Families of rows that turns and mirrors carry onto each other, the same ones carrying the whole set onto itself: the rest of each named row's family, in list order:
4 families of 8 rows:
kabe:  -2  -7 -18 -21  -8  14  -9 -12  12
nelu:  -4  -7 -21 -17  -3  14  -7 -12   9
pud:   2   3 -13  11   2  17  13 -35   7
kiv:  17  15  18  28  -6  -9  17 -18  -1
Pade:   6  16  16  13 -20 -20  -6  10  -6
luko:   8 -35  -8  -2 -26  -1   6 -27  10
lefod:  12 -18  16  17 -32 -27   8 -15  -3
rami:  11 -19  17  12 -36 -25   5 -15  -5
pum:  14  12  22   8 -20 -19  -4   9  -4
boni:   4 -33 -11  -6 -24   2   4 -29   8
ruzi:   1  -9 -21 -21  -7  11  -7  -8  10
goru:  12 -16  19  19 -34 -22   9 -14  -5
vuteb:   7  16  17  10 -17 -17  -3  11 -11
luk:   8 -33  -9  -7 -24  -4   6 -31  10
Fepe:   8   0  -8  11   7  16  15 -33  12
tepa:  -1  -8 -16 -16  -1  16  -8  -9  16
tigim:  3 28 -4  1  5 12  2 -5  0
guze:   4 -20   1 -13 -30 -16 -11   8   0
zapo:  2 29 -4  9  6  8  2 -5 -1
zotu:  7 27  1  8  7  8  1 -4  5
Pupi:   5 -19  -2 -14 -33 -18 -13   4   4
bobit:  16 -21  21  10 -30 -23   7 -14  -1
riz:   3 -22  -1 -16 -31 -16 -11   2   0
dukap:  11  18  14  31 -12  -8  15 -20  -6
Bur:   7 -36  -4  -7 -17   1   5 -28  13
Mimo:   9  14  15  30  -6  -7  17 -22  -5
zulun:  12  16  15  28  -9  -2  18 -23  -6
sulum: -1 28 -1  5  5 11 -1 -6  1
fen:   8  13  15  11 -22 -22  -4   9 -10
datob:   7  -2 -12   8  -1  18  15 -36   9
radul:   4  -1 -10   6   3  17  15 -37   7
Sep:   6 -24   5 -16 -28 -12 -13   3   7

Same family as zulun: luko, ruzi, goru, vuteb, tigim, guze, datob
Same family as boni: nelu, pud, rami, zapo, riz, dukap, fen

Families of rows that turns and mirrors carry onto each other, the same ones carrying the whole set onto itself: the rest of each named row's family, in list order:
5 families of 8 rows:
Mipa: -10   2 -16 -33 -26   8 -19   1   7  -6 -26   6   6  -9  31 -11  24   4   6 -14
sebal:   3   9  -8  -9 -16   8 -23   3  -1  -6 -24   8   3 -17  22 -23  30  13  18 -19
gir: -14 -22  28  -6  -9 -15 -14  -8 -14 -10  -7  11  -2  32  13  17   1  -4 -32  -3
riki:   1  -1  -5   3  -5   9 -19   8  -3  -2 -20 -23 -12  -9  20 -23  38  -8  19   1
kam: -11  -7 -17 -15 -11  10 -14  10  17   9 -25 -31  -6   5  18  -9  28 -16  -3   5
fad:  -5  18  30   5  -2 -13 -18  11 -22 -21   7  26 -11  11  10 -13  14   1 -17  13
rok:  -7 -18  38  11  -3 -16 -20  -8 -26 -17  -1  17  -4  20  14   6   6   0 -16  -6
zit: -21  10  22 -18 -12 -14 -16  12 -14 -21   3  23  -8  20  18  -1   7  -8 -31  15
mutad:   1  -8  -3   1 -17   4 -26  -4  -9  -9  -9 -26   9 -19  21 -13  14 -10  23   2
Musub: -12   6  -9   8   7 -16  -3   6  -1 -30  -7  11  26  19   0  11  15   2 -36   8
feka: -14  -9 -10 -17 -13   9 -20   7   0  -5 -20 -24 -10  -5  31 -13  34 -17  10   2
kosuf:   1  23  -2 -12 -20  -2 -26 -18  -7  22  -4  -7 -11 -10  33 -19   9   8  11   1
Vok:  -5 -15  12  -9 -16  -2 -27 -13  -7   1 -22 -17  -3  -2  23  -4  31   9  24 -20
Gov: -22  -4   9   6  -4   1   0  -7  10  -8 -10  25  -9  17  13   2 -12   7 -49  -1
zikid:  13  15 -16  -2 -11   8 -16   5  18  11 -29   0   6  -7   3 -23  26  15   5 -16
mepof:  -4   8 -26 -24 -21   8 -12   4  25  10 -32  -2   9   2  11 -10  18   8  -8 -13
Benam: -17   0  13   9   4 -15  18 -11  13   0   3   9   4  18   7   5 -15  13 -31   5
vusil: -16  -2  28  13   3 -17   8 -14 -13 -21  11  20  -2   1  24  -2  -6  14 -10  -1
Vetel:  -5   6  25  27  11 -16  16 -11   1  -6   6  15   1   7   5  -7  -9  18 -17   1
Gibak:  -6  19  -8 -26 -25  -2 -22 -18   0  24  -6  -8  -8  -8  37 -12   4   3   2   4
Mitel:  11  -1  -8  14 -10   5 -22  -1   6   6 -13 -33  11 -11   2 -17  13  -5  15   3
gupal: -15 -20  -2 -25 -23  -1 -21 -13   8   9 -27 -22   0   9  21  10  23   5   7 -18
pazu:   9  -5   8   8  -9  -1 -23 -13   6  17 -26 -22  -2   2   4  -9  31  16  20 -19
menik:  -2 -15  25  10   1 -15  -9  -6  -1   5 -11   6   0  37  -6  11  -1   3 -38  -2
Lak:  -1 -12  -3  -8 -14  -1 -17 -11  20  24 -31 -27   1  13   2   2  23  11   1 -15
tup:  -9   5  16  28   5   2  -2  -5   7  -4  -8  26 -10  13   4  -9  -8  14 -40  -1
Galop: -13  15  13 -10  -8 -12 -10  13   4  -6  -3  14  -5  30  -1   0   4  -3 -44  19
Zifin:   3   2 -13   5  -2  10 -13  11  13  11 -24 -31  -7   2   7 -21  32  -8   6   4
Ziv:   1  -8 -18  -4 -17   5 -17  -1  16  11 -19 -36  16  -2   4  -6   6 -11   0   7
veko: -18   1  -4   2   2 -18  -7   4 -11 -38  -3  16  25  13  10  12  17  -1 -29   6
Kasip: -12 -15 -13 -17 -23   4 -24  -3   3  -4 -13 -31  13 -10  22  -2   8 -16   7   6
nalep: -29  -7  16  -4  -3 -15  13 -14  -2 -15   7  15   1  11  25   8 -14   7 -24   3
libuz: -10   5   0  15   7 -17  -8   4 -18 -40  -1  16  22   7   8   4  21   3 -21   4
Beruz:   9  27  -6  -5 -17  -3 -22 -16   4  33  -7 -11  -8  -6  22 -20   6  10   4   3
buniv:   1  23 -13 -18 -21  -3 -18 -16  10  33  -9 -12  -6  -1  25 -12   3   6  -4   5
sut:   7 -10  34  27   6 -15 -15  -6 -15  -3  -5  12  -4  28  -5  -1   6   7 -21  -5
tafi:  -3   8  -3  20  11 -18  -6   5  -6 -31  -5  13  24  12  -4   1  19   6 -26   6
kituv: -27  -6  18   5  -6   1  -7  -8  -8 -21  -3  31 -14   7  28  -1  -5   5 -34  -3
veti:   3  23  23  12   3 -13 -12  15  -2  -5  -1  17  -7  22  -9 -13   9   5 -31  15
lat: -12   2  24  25   3   1  -7  -8 -10 -18  -3  33 -15   3  16 -12  -1  12 -26  -6

Same family as Ziv: mutad, Benam, vusil, Vetel, Mitel, Kasip, nalep
Same family as Galop: Mipa, sebal, fad, zit, zikid, mepof, veti
Same family as Vok: gir, rok, gupal, pazu, menik, Lak, sut

Families of rows that turns and mirrors carry onto each other, the same ones carrying the whole set onto itself: the rest of each named row's family, in list order:
4 families of 8 rows:
vitu:  -9 -15   4   0  16  -7  -3  13  -7 -22   4  -8  -8 -12  -5   6  28  27  28   9   9
pemo:  26  -7   0  11  17  -1  -9  29  -1 -15 -11  25  21  -3  19 -17  -3 -24  -7 -15  -3
rego:  34  15  14 -17  14   3   3   9 -32 -14 -18  11   0 -21  39 -30   3 -17 -23  -1  -4
siz:  35  13   7 -18  17  16   0   9 -29 -13  -4  16  16 -21  24 -36  -8 -21 -19  -6  -4
romuz:  25   9  15   2   0   7   3  13   7 -31  -1  31   6   9  34  -6  14  14 -13  14  -7
Segi:  -1  -3  -7 -19  16  -3 -13  13 -26  -6   0 -28 -13 -26 -14  -5  -3 -11  -3 -16   2
Gega:  -5 -15  18  -7  12  -7  12  20  -9 -33  12  -2  -9  -4   9   8  36  22  21  14   8
duz: -14  18   3 -19  13   1   4  11 -29 -18  21 -26 -16 -18   1   7  11  27   0   0   9
galos: -17  -8   8   2  17  -6   4  28  -4 -24  19  -7  -3   0  -1  13  16  28  14   0   0
gavo:  27  30  11 -20   0   8   9  -2 -23 -24   0  18  -9  -6  39 -14  14  14 -22  17   5
kozaz:   4 -30  18   1   4  -7   2  31  -2 -25   1 -15  11 -11 -12   7  10 -19  -5  -1  -3
bizil:   5 -23   6   4  15 -12  -7  24  -5 -18  -6 -23   3 -16 -18   7  14 -11  11  -2   3
leb: -10 -24  14   7  29 -13   0  38 -15 -12   0 -16  10 -15  -6  -1   5  -6   7  -7  -3
tiv: -15   0   0 -19  24  -6  -4  23 -32  -7   9 -29  -9 -33  -1 -15  -9  -9  -4  -8   1
Duduz:  22  13   1  11  -1   7  -1  10   9 -35   5  25  15   9  22   8  16  14  -2  15   8
Gupu:  29  30   5 -24  13  19   8  -5 -32 -23   9  23   0 -12  35 -25  10  10  -8  14   6
Guba:  18  31   0 -15   4   8   9 -12 -29 -24   1  14  -2 -17  30 -14  16  19 -10  23  22
vabip:  27   9   9   8  13  19  13  12  -6 -29   1  38  13   4  32 -12  21  15   9  13  -2
pifeb:  22  32  -1 -17   6  30  11  -3 -23 -18   6  25  -1 -10  30 -23   5  17 -12   6   2
tusar: -21  13   2 -21  18  -1   2  13 -27 -17  21 -22 -15 -25  10  -4  14  27  11  10  11
dag:  31  10  11  -2   7  13   9   6  -3 -32  12  34  12   8  28  -8  24  10  -1  23   3
selek: -18   6  -7 -24  18   2  -8   3 -25 -10  10 -16 -25 -20   0  -8  11  26  13  -5   6
gisit:  36  -4  13   4  11   9   0  22   1 -21   0  29  29  -1  17 -18   6 -21 -13   4  -5
Ros:  -5 -20   8   4  20 -15  -3  40  -5 -18   9 -21   6 -18 -12   2  -1 -15   4  -7  -2
bobi: -12  -7  10   3  13  -9   4  29   1 -28  20 -16  -1 -10  -1  13  21  20  19  12   7
ronus:  21  14   0 -15  21   1  -2   7 -39  -4 -14  13   4 -27  29 -38  -5 -18 -17  -5  11
kuz:  35  19   5 -13   8  20   9   8 -29 -10  -5  14  10 -19  18 -28  -2 -24 -29  -3   1
dibus:  31  -5  17   4  14   2  -4  25  -2 -19 -18  24  17  -6  34 -21   2 -17 -15  -4 -16
mipo:  -4  -5   4 -26  13   9  -8  19 -29 -13   0 -25  -3 -29   2 -11 -14 -15 -14 -22 -13
zonu:  -8   0   7 -15  24  -7   1  20 -41  -7   1 -36  -1 -34  -3  -6   1  -8  -8  -8   5
vosa: -13  11   4 -33  19   8   2   6 -36 -20  14 -13 -22 -21  22 -10  13  26  13  -6   0
kivef:  39  -4  13  11  14   9  12  22 -10 -20 -11  26  23  -6  19 -16  15 -28  -9   5  -2

Same family as ronus: pemo, Gega, kozaz, Duduz, Guba, mipo, vosa
Same family as vabip: duz, galos, leb, pifeb, kuz, zonu, kivef
Same family as tusar: siz, tiv, Gupu, dag, gisit, Ros, bobi

Families of rows that turns and mirrors carry onto each other, the same ones carrying the whole set onto itself: the rest of each named row's family, in list order:
4 families of 8 rows:
Nef: -16   6   9 -18  11 -10 -13  13 -15
Gazuz: -12 -10 -19  12  10  13  -6  -2 -21
bos:   5   5   6 -21  13   3   4  13 -41
fodu:  -3   7  25  -5  23 -30  -8   2 -25
panad: -10  -9 -17  34   7   4   7  -7 -27
nir:  -1  16  34   3  11  -8 -13  22 -33
zisu: -11  15  28  12   6 -36  11   9 -26
fuzef:   3  11  25 -12  10  -3   3  20 -44
pezur:  -7   0   0  44   4 -13  17  -6 -32
fudun:  13  -7  -2 -13  21   8  -7   3 -30
kez:  -4  21  32  10   4  -6   7  22 -45
nebab:   6   2  21 -11  18   3 -15  15 -32
sakab:  -9   4 -15  -9  22  -7 -16  -6 -14
kis:   7   7 -16 -14  11   8   9   3 -36
Mudeb: -11   5 -23  14  17   1 -14 -10 -16
kefos:  -8   8  24  40  14 -23   1  -3 -33
zif:  -5  30  -1  35  -4  -1  16   9 -40
Nipa: -15  -5 -10 -10  12   8 -14   5 -16
Zabu:  -7  29  20  29  -1  -7  12  18 -43
Runek:   5  26 -13  38   2 -12  14  -3 -25
topet: -13   6 -17  37  13   2  -9 -11 -22
muduk:  13  11 -26  24  10  -2  12 -11 -25
Litob:  -5  30  30  24   4 -15  -5  20 -29
Sema:  -5   8  33  19  20 -32  -2   2 -32
vite:   3  14 -27   4   6   9  15   0 -34
Fadi: -11   8   4  49  12  -9  -3  -7 -29
nov: -14  14  24 -10   9 -27  -3  14 -19
ginak:  -1  35  11  38   0 -17   5   9 -25
dez:  16  -3 -22   2  17   6   3  -8 -28
fele:  -2  24 -22  25  -2   5  17   2 -35
fof:  -5   6   6 -17  24 -20 -14  -1 -17
vom:  -8   8  18  36   5 -31  18   0 -31

Same family as kez: bos, fuzef, kis, zif, Zabu, vite, fele
Same family as fof: fodu, sakab, Mudeb, kefos, topet, Sema, Fadi
Same family as nebab: nir, fudun, Runek, muduk, Litob, ginak, dez

Families of rows that turns and mirrors carry onto each other, the same ones carrying the whole set onto itself: the rest of each named row's family, in list order:
5 families of 8 rows:
Vima:   9  20 -10   9   0   1 -11  13   2  24
tomik:  -7  10  12   0  11  17 -14 -14   2 -25
vogir: -18  -5  19   2  10 -22  -7   8  -1  19
lesa: -11 -14 -13   4  17 -23  14  -1  25  -2
vul: -12  19  14  -1   2   6 -15 -10  10 -25
donat: -11   5   7   2   5   7  -2 -19 -22 -22
Gunif: -13  -5 -10  13   3 -14  16  -7  33   7
luruz: -10  10   3   7  -2 -11 -27  -1  -2  22
bop:  -3  11  10  -1   3  12 -10 -19  -3 -29
Gim:  12 -11 -18  14  21 -15  -8  -3 -13  -3
Murud:   3 -35   1  -2 -15  -3  14 -12 -11  -2
fal:   9  -9  13  -3   9  16   9   2  31 -15
Kagu:  11 -23 -14   0  14 -15   1  -1 -22  -8
sab: -13 -22  -9   4  18 -13  18  -1  22  -7
tizol:  11  10 -21   7 -14  -1  -3   6   4  26
kame:   3 -26  -2 -10 -26   2   6 -11 -11  11
mub:  16  -5  10  -5  -1  11  11   1  35 -13
Gezi:   1   6  19 -11   5  18  -3   2  26 -16
tebo:  13 -25  -8  -9 -27  -5  12  -4  -9  -1
tubak:  19  -3  14  -1 -12  21  16  -3  18  -9
kamit:  -1  -6 -26   0 -27   6  16 -16  -2   7
buv: -15   8  21   8   5  -6 -25  -2   2  10
kule:   8  23 -17   8 -10  -9 -12  10  -4  15
Sef:   3 -21   6 -17 -28   0   4 -13 -10   5
dapof:  10   3  11  -2  10   6   5   8  28 -25
risa:  -9  16 -24  -5 -22   5  13 -12   6   7
sodu:  -7  17  12  -3   4  11 -26 -10  -5 -11
vene: -13  -7   1   1  22  -5  16   4  28 -12
Tanaz: -15   5  23   8   5 -17 -21  -4  -3   9
Nise:  -5  14  20   3  -7 -10 -27   3   0   8
rifo:  -8 -21   3   2  13 -21  15   4  24 -14
dagi:   9 -26  13 -14 -17  -1 -15 -13  -7   4
zokeb:  -7   5 -23  -2 -31  -7  10  -7   3  14
nugab: 14 20 -7  9  2 -6 -4 17  4 21
gasi:  15  16 -16  -5   9   5   5  20  11  13
zubaz:   8 -29 -16   2  11  -8   9  -2 -18  -6
luv: -15   9 -19 -16 -18  11   4 -21  11  -4
videm:  -9  12 -25  -1 -22   8   7 -11   1  15
Goguk:   3 -26 -14   1   5 -17  12  -4 -13 -20
kider:   4 -27  -4   6  22 -11  15   5  -6 -13

Same family as Sef: lesa, bop, Kagu, mub, risa, Tanaz, nugab
Same family as Goguk: vul, tebo, kule, dapof, Nise, rifo, zokeb
Same family as Vima: tomik, fal, sab, kame, buv, zubaz, videm

